In the rows, zero is written as 128.
Rotation paths and how fast each direction turns (degrees a step):
Each turn is a multiple of 5 degrees from 10 to 175, or 0.
Each row of a path follows its step; steps can be skipped.
Path 1:
step 0: [137 136 134 142 121 139 137 135 125 119 134 132 122 129 119 132 129 126
 123 125 130 133 124 128 128 129 127 114 130 131 131 135 124 130 138 140
 135 125 126 126 125 115 136 140 120 135 124 127]
step 1: [122 136 130 125 117 129 126 132 135 126 130 128 132 125 131 130 124 134
 117 122 113 139 137 121 136 130 129 121 132 121 123 121 128 129 136 137
 122 128 129 131 137 110 138 125 128 126 115 130]
step 2: [131 141 132 128 126 131 132 120 131 133 132 132 126 131 126 128 121 127
 126 134 129 142 120 120 134 125 124 110 132 131 120 132 130 134 136 142
 132 133 129 130 117 120 122 144 129 130 124 124]
step 3: [128 126 120 139 116 129 133 125 129 127 135 135 123 124 122 125 122 127
 114 125 109 128 124 124 127 126 127 122 128 126 121 127 133 127 136 133
 123 119 121 134 130 116 136 133 115 125 120 120]
step 4: [126 139 132 126 119 128 127 135 136 136 141 126 136 132 124 129 129 126
 127 130 133 133 133 125 140 129 137 114 127 128 130 137 133 130 136 144
 132 123 129 140 122 115 132 130 126 132 119 124]
step 5: [136 124 127 130 120 132 131 123 132 127 130 128 132 124 136 120 113 130
 119 134 123 133 124 122 137 132 134 118 142 130 116 119 137 126 140 132
 130 128 125 131 134 122 138 138 126 123 126 121]
step 6: [126 132 130 133 136 128 135 125 130 131 148 131 121 138 127 129 127 123
 113 131 119 135 128 124 134 125 133 121 130 131 123 141 140 123 128 139
 124 126 136 137 122 125 129 131 123 133 118 124]
step 7: [128 132 124 134 115 134 118 127 129 126 130 128 127 125 126 119 122 129
 128 130 122 123 130 131 138 126 138 111 135 134 120 129 138 128 145 133
 133 114 132 125 126 125 135 125 118 126 119 129]
step 8: [128 129 138 124 125 133 132 128 116 133 141 128 126 136 128 124 124 124
 112 128 126 131 133 124 143 128 138 114 141 128 125 125 130 125 131 139
 125 134 123 133 125 122 133 123 130 135 133 118]
step 9: [138 126 130 124 126 132 126 123 126 120 138 129 111 131 126 125 117 132
 127 131 120 130 132 129 134 134 130 123 132 136 117 131 135 122 142 141
 127 116 137 130 130 120 133 140 126 128 125 137]
Speeds:
[129 128 126 130 127 128 132 129 127 128 129 127 129 126 128 129 131 127
 126 128 128 127 129 129 125 126 126 131 126 130 128 132 128 126 129 132
 128 124 129 126 129 127 129 125 124 127 127 132] | 115
[128 130 129 126 124 129 128 130 131 126 126 127 134 129 129 126 126 125
 128 129 129 127 132 128 131 127 126 128 127 128 128 127 127 127 129 126
 130 129 128 127 126 127 127 123 128 130 126 129] | 115
